Each row has a name. After each piece below comes the name of the row it's from, unless a question asks for something else. Each question is about the rows just above it. Places in a row count from 0.

[142 124 126 140 134 144 147 119 156 121] : Pufim
[128 184 141 106 129  92 167 160 122 221] : riz
[144 126 121 140 156 148 119 134 142 124] : Zolaf
[112 199 203 179 130  84 153 123 157  85] : Bakul
[108 104 156 145 140  90 133 130 136 125] : dek
[138 113 154 157  97 141 196 125 130 118] : dutuk
Which row holds these entries in another order? [ 92 221 128 184 106 122 160 129 167 141] | riz
Which row holds these entries in another order? [ 90 145 130 108 136 125 140 156 133 104] | dek
Put [124 142 134 119 148 156 140 121 126 144] back in order: which row is it? | Zolaf
Row and place where [144 147 119 156 121] starts: | Pufim, 5

[141 141 142 111 122 107 140 118 152 144 111] : vata
[167 167  81 168  99  98  62 173  91  93 168] : mipo
[ 63  61  58 195 200 193 198 209  66  71 199] : sef
[141 141 142 111 122 107 120 118 195 144 151] : Kodo
[ 91  81  98 172 168 168 167 167  93  99 164] : luf
Put [199  63  61  58 195 200 193 198 209  66  71] back in order: which row is it? | sef
[61] is at row and place | sef, 1
Which row holds these entries in another order? [ 93  99 164  91  81  98 172 168 168 167 167] | luf
[167 167  93  99] begins in row and place | luf, 6
Row and place of [152] in the named rows: | vata, 8
Where in the named rows is [193]? | sef, 5

[111 111  80 128 142 122 138 116 154 139 158 139 123 130 153 164 101 113
 125 124 144 130 163 111 106 127 109 135 216  87  83 112 157 111  89  75
  92 166 132 123 183 124 194  62 104 163 147 122 128] = guvir
[126 115 105 157 145 129 132 106 144 103 140 115 124 116 147 116  95 111
 154 111 140 139 144 109 109 138 112 126 157  90 111 112 133 111  87  99
 109 149 128 151 150 133 162  95  96 126 137 112 104] = gafop
[141 119 114 140 131 116 123 131 114 129 106 129 131 116 130 129 140 127
 122 126 118 117 116 133 140 123 140 122  90 157 157 138 100 129 149 155
 125 102 141 115 105 128 110 167 142 116  98 142 124] = Kovab
[126 115 105 157 145 129 132 106 144 103 140 115 119 116 147 148  95 111
 154 111 140 139 144 109 109 138 112 126 157  90 111 112 133 111  87  99
 109 149 128 151 150 133 162  95  96 126 137 112 104] = goge
[140 121 143 133 125 117 128 119 125 111 111 120 124 109 142 116 119 118
 138 115 124 130 124 123 129 130 130 120 105 135 146 129 102 120 127 141
 119 114 140 131 117 133 126 125 104 114 117 125 102] = ribor
[111 111  80 128 142 122 138 116 154 139 158 139 132 130 153 164 101 113
 125 124 160 130 163 111 112 127 109 135 216  98  83 112 157 108  89  75
  92 166 132 123 183 124 194  62 104 163 172 122 128] = netir
[110] is at row and place | Kovab, 42
Where does [141 119 114 140 131 117] start? Give its row and place. | ribor, 35
Put [ 96 111 112 157 140 140 154 132 103 133 137 116 147 144 111  99 104 111
 145 109 109 128 144 126 139 106 119 112 109  90 126 149 157 148 105 162
 138 115 112 150  95 151 129  95 111 133 126  87 115] back in order: which row is it? | goge

[129 128 128 128 127 128 128 128] = vup
[211  81  80  85  79  80  76  81] = gatu
[134 125 125 126 125 125 125 125] = Ralu
[ 87 151 152 149 152 152 154 151] = seduz
[118 134 134 133 134 134 134 134] = niv
Which row holds these entries in another order? [128 129 128 128 128 127 128 128] | vup
Row and place where [211  81  80] starts: | gatu, 0

